Each run below is a few steps of one of 4 hidden systems, one row a step.
mes, seq 1:
14	-34	2	9	8	0	-45	0	-17	-9	22	-10	-3	-14	7	-13	20	-11	-30	-37	11	-51	14	-9	-14	44	9	1	20	8	-42	42	10	-21	21	-9	54	11	-18	-17	-24	2	-35	17	4	7	-10	29
11	6	-17	-30	-19	12	-40	37	-28	11	29	-29	14	-27	44	-16	35	-10	-6	-4	-3	-36	5	-18	-7	2	16	-29	15	11	-47	45	-16	-34	10	14	11	20	-21	-12	-31	26	-13	-16	-8	-16	5	7
12	43	-25	-54	-21	17	-11	43	-15	26	17	-29	20	-31	52	1	30	-2	25	40	-15	6	-12	-15	1	-48	13	-37	-3	0	-19	17	-38	-29	-11	29	-36	9	-13	1	-15	37	22	-37	-15	-32	21	-22
-2	50	-12	-32	-3	16	24	14	-1	25	-19	-13	8	-9	24	17	2	10	40	58	-17	46	-17	2	9	-70	6	-23	-17	-21	20	-11	-32	-13	-22	11	-58	-7	-4	14	4	17	51	-37	-6	-30	22	-43
-14	23	8	8	12	6	46	-15	12	10	-39	12	-10	20	-14	18	-17	15	32	44	-6	48	-9	10	15	-50	-3	8	-15	-25	42	-36	-10	18	-26	-16	-41	-22	0	13	26	-4	38	-6	5	-7	9	-29
-28	-21	29	44	28	-7	35	-37	10	-10	-35	31	-17	37	-41	10	-21	9	1	-1	9	23	1	11	12	4	-12	29	-1	-15	35	-28	25	26	-4	-41	3	-25	3	8	34	-18	7	25	11	11	-10	4
zom, seq 2 (6 x 48):
23	-24	10	50	32	-16	-11	-39	34	-16	-11	18	-27	15	-41	23	-12	-8	-24	-35	11	0	4	23	-11	23	-12	47	2	-23	22	-18	5	13	-9	-20	35	-15	2	-10	7	-34	-16	22	17	33	-23	9
1	-48	17	36	20	-5	-24	-23	-10	-16	9	12	-9	6	-16	-9	10	-7	-38	-46	16	-43	20	-6	-10	53	2	18	21	0	-23	22	27	-4	19	-27	60	-4	-15	-13	-9	-13	-35	33	15	20	-19	36
-24	-27	5	-17	-13	13	-18	18	-41	-5	23	-10	15	-8	23	-37	23	-3	-14	-16	11	-50	17	-27	1	35	16	-23	21	23	-52	46	24	-22	32	-8	34	11	-16	-6	-20	23	-23	12	3	-13	4	26
-25	21	-7	-50	-21	10	-1	42	-36	20	18	-20	29	-15	51	-26	27	5	15	32	-12	-10	-3	-31	13	-24	13	-46	1	15	-32	28	-6	-23	12	12	-22	7	-6	8	-11	40	11	-17	-17	-36	23	-10
-5	52	-14	-40	-8	0	17	28	-1	33	-8	-12	20	-10	33	8	13	7	28	50	-20	38	-21	-12	11	-58	-2	-27	-16	-12	15	-12	-29	-10	-22	18	-57	-1	4	12	11	21	40	-30	-20	-38	21	-37
12	39	-3	0	22	-12	20	-7	34	19	-27	11	-2	7	-7	34	-7	6	23	29	-10	56	-22	14	5	-47	-17	14	-20	-34	50	-46	-27	11	-33	7	-46	-18	12	8	26	-13	32	-13	-8	-5	2	-29
tolam, seq 3, 6 rows:
-6	-45	5	33	6	60	2	-35	-39	-23	-26	-15	-27	19	-35	-3	-22	5	23	16	10	-27	34	14	5	-15	34	10	23	-5	-23	33	17	-14	3	-48	30	-19	-42	9	-25	17	15	-1	38	12	-3	3
50	-11	-20	37	14	38	-20	-30	18	-18	-17	-16	-38	-4	-33	38	-23	-6	17	5	2	-1	14	42	-9	-36	11	35	1	-24	3	4	-31	-13	-27	-13	9	-14	-28	2	-23	-2	14	-24	28	27	-10	-15
61	31	-17	16	21	-22	-27	-4	56	12	3	3	-18	-17	5	58	13	-15	-7	-11	-9	25	-23	34	-22	-26	-21	29	-15	-31	24	-30	-53	-4	-40	21	-12	-4	3	-10	-1	-26	-2	-8	-10	15	-11	-16
32	54	-9	-18	13	-57	-17	27	52	27	25	10	15	-23	28	28	30	-14	-31	-23	-17	30	-38	-5	-6	8	-35	5	-18	-19	23	-36	-39	0	-17	44	-24	7	28	-10	18	-25	-19	-6	-34	-15	-5	-14
-25	28	18	-35	2	-52	-1	44	6	25	29	18	33	-7	51	-21	46	-4	-35	-18	-7	6	-27	-38	4	25	-23	-32	-6	12	1	-13	5	1	12	24	-15	11	30	-6	30	0	-23	20	-39	-32	5	6
-50	-13	15	-32	-23	6	20	26	-49	-3	13	-2	26	5	26	-49	14	9	-1	9	5	-22	7	-39	18	21	10	-38	8	32	-30	28	35	-3	34	-7	5	6	3	6	6	32	-5	8	-9	-25	12	15
geguz, seq 4, 6 rows:
62	28	-40	-1	-10	31	-26	7	19	5	0	-27	-21	-29	14	49	-3	-5	30	23	-10	7	-3	35	-15	-57	13	8	-6	-9	-10	5	-60	-24	-38	21	-23	6	-26	-4	-31	10	19	-38	5	8	5	-24
43	48	-24	-38	-12	-20	-30	45	20	32	29	-14	13	-38	55	20	35	-9	-1	8	-13	10	-24	-2	-13	-31	-14	-20	-14	-6	-9	0	-51	-21	-21	38	-29	15	4	-10	-12	10	-2	-23	-30	-19	10	-17
-24	30	17	-36	-1	-51	-3	42	5	29	30	17	36	-11	50	-14	49	-4	-35	-17	-10	5	-27	-35	0	20	-21	-34	-5	8	-3	-9	3	2	13	24	-15	11	24	-6	26	1	-20	16	-40	-33	7	5
-61	-15	39	0	17	-45	21	8	-13	3	5	36	25	24	2	-38	20	4	-38	-28	6	-1	-9	-40	14	53	-19	-12	1	10	13	-10	48	23	32	-12	13	-2	28	-1	37	-7	-27	44	-17	-16	-3	20
-49	-45	41	37	25	-5	29	-34	-15	-17	-18	34	-9	35	-38	-20	-7	8	-14	-20	15	-7	17	-8	10	38	-4	17	12	-2	9	-6	53	20	20	-49	30	-19	-2	4	26	-13	-12	38	16	12	-9	18
6	-36	1	46	14	48	1	-42	-14	-23	-32	-8	-35	20	-50	11	-29	4	19	8	12	-12	26	28	0	-11	20	30	11	-17	-3	17	2	-3	-6	-42	23	-22	-34	6	-15	1	17	-6	39	24	-6	-6

Which system made each run below?
seq 5:
-40	30	28	-6	13	-61	28	19	25	16	10	33	23	14	19	-7	30	1	-39	-23	-9	22	-35	-26	11	33	-33	-7	-8	3	30	-43	16	21	7	18	-11	1	37	-3	45	-25	-21	29	-31	-25	-1	-2
-54	-23	32	-9	3	-39	13	12	-24	2	22	29	25	9	16	-46	27	1	-36	-30	12	-20	-2	-38	7	58	-12	-20	8	21	-10	4	50	11	35	-13	26	5	18	-6	26	1	-31	42	-17	-16	-4	30
-34	-45	15	5	-12	35	-6	-4	-53	-19	4	-11	-3	10	-5	-37	0	6	0	-2	17	-53	29	-18	6	24	28	-12	27	24	-46	51	36	-14	32	-34	38	1	-27	-1	-20	24	-9	15	18	-3	2	25
21	-30	-18	10	-3	62	-20	-16	-39	-10	-12	-32	-23	-9	-14	5	-11	4	35	30	6	-32	33	14	-4	-39	36	4	15	-6	-38	46	-13	-32	-6	-31	19	-9	-46	2	-43	32	21	-21	32	11	5	2
49	11	-32	13	1	47	-10	-18	10	-2	-24	-26	-29	-8	-14	41	-26	2	45	36	-5	13	8	41	-10	-64	18	20	-4	-21	4	6	-47	-19	-32	-1	-17	-12	-28	3	-31	7	33	-38	19	12	3	-26
 -> tolam
seq 6 (5 x 48):
-1	9	-6	-38	-14	-3	-32	37	-26	18	31	-21	22	-27	45	-20	38	-7	-13	-12	-1	-37	1	-29	-5	13	5	-30	8	12	-43	39	-6	-29	14	12	11	19	-14	-11	-24	25	-12	-2	-15	-24	11	12
14	50	-21	-51	-14	-3	-12	47	-3	31	21	-18	22	-28	57	5	30	-1	11	31	-20	13	-19	-17	1	-38	-3	-31	-11	-3	-15	11	-42	-25	-9	30	-39	9	-1	1	-9	28	16	-30	-25	-36	18	-23
18	51	-22	-33	0	5	14	14	13	30	-12	-12	6	-13	23	29	3	4	38	52	-19	48	-23	6	6	-65	1	-12	-17	-25	26	-22	-43	-10	-33	18	-54	-4	0	8	1	7	46	-34	-11	-22	18	-38
2	18	-1	15	15	14	33	-22	14	6	-39	3	-15	13	-20	26	-19	13	34	41	-6	45	-7	22	10	-59	4	15	-12	-33	39	-30	-15	8	-32	-16	-37	-24	-7	16	19	-1	43	-16	10	-2	5	-32
-25	-32	27	43	26	13	31	-45	1	-18	-33	26	-22	40	-46	6	-22	13	8	6	10	15	14	17	11	-3	2	28	4	-18	25	-16	24	21	-5	-42	9	-29	-9	8	22	-11	14	21	23	17	-9	1
 -> mes
seq 7 (5 x 48):
44	60	-19	-30	6	-37	-20	29	47	33	14	1	9	-31	36	36	23	-8	0	9	-18	38	-34	3	-9	-37	-24	-5	-22	-21	21	-32	-56	-6	-29	39	-44	2	17	-8	9	-10	8	-18	-33	-16	7	-25
50	30	-26	8	11	9	-5	-12	32	12	-19	-12	-23	-12	-7	51	-15	-1	32	28	-11	38	-11	31	-8	-56	-3	20	-15	-33	23	-22	-47	-2	-42	8	-35	-12	-13	3	-5	-6	30	-27	4	8	2	-31
12	-19	-9	35	11	54	10	-39	-9	-17	-39	-16	-33	14	-41	19	-35	7	37	31	4	8	20	30	6	-42	22	26	3	-24	10	6	-12	-6	-16	-35	-2	-25	-28	15	-12	9	37	-16	34	15	-3	-19
-41	-55	21	35	2	46	26	-33	-46	-29	-28	1	-13	34	-40	-26	-25	10	14	8	16	-25	32	2	14	12	26	7	20	9	-10	28	43	2	17	-48	30	-16	-26	9	-6	12	6	15	35	8	-2	14
-54	-38	31	2	3	-10	10	0	-39	-12	11	17	16	17	-5	-48	10	2	-24	-23	17	-30	15	-33	11	51	5	-15	15	21	-21	20	57	7	40	-24	36	-2	6	-1	10	7	-23	35	3	-5	-3	30
 -> mes
seq 8:
-34	-26	36	38	24	-40	8	-15	10	-12	4	36	2	27	-19	-11	11	-3	-53	-53	9	-15	-3	-13	1	68	-19	18	11	3	8	-14	41	18	18	-20	40	-4	13	-10	32	-28	-39	45	-3	9	-19	26
-59	-43	29	5	-2	-4	14	-2	-43	-12	7	13	14	22	-5	-49	9	8	-23	-18	15	-29	15	-30	15	46	7	-16	13	20	-19	22	58	10	42	-33	35	-3	3	0	12	11	-21	34	8	-5	-3	23
-43	-19	3	-29	-22	37	20	17	-64	-3	0	-14	12	4	18	-47	-4	15	28	39	4	-19	19	-26	20	-20	24	-34	11	28	-30	35	30	-8	24	-20	-7	-6	-14	17	-8	46	24	-6	4	-22	19	-2
1	27	-18	-37	-18	44	9	17	-38	17	-13	-32	5	-12	26	-2	4	11	51	68	-7	14	7	-2	10	-74	31	-32	-3	-13	-14	21	-25	-25	-10	-5	-39	-9	-29	13	-21	44	52	-39	0	-27	27	-28
43	39	-33	-13	-2	25	-3	-1	20	15	-16	-26	-12	-13	6	40	-15	0	41	41	-17	30	-8	26	-6	-67	10	3	-11	-26	12	-8	-52	-13	-38	16	-39	-5	-16	7	-17	5	37	-41	7	-2	10	-34
 -> zom
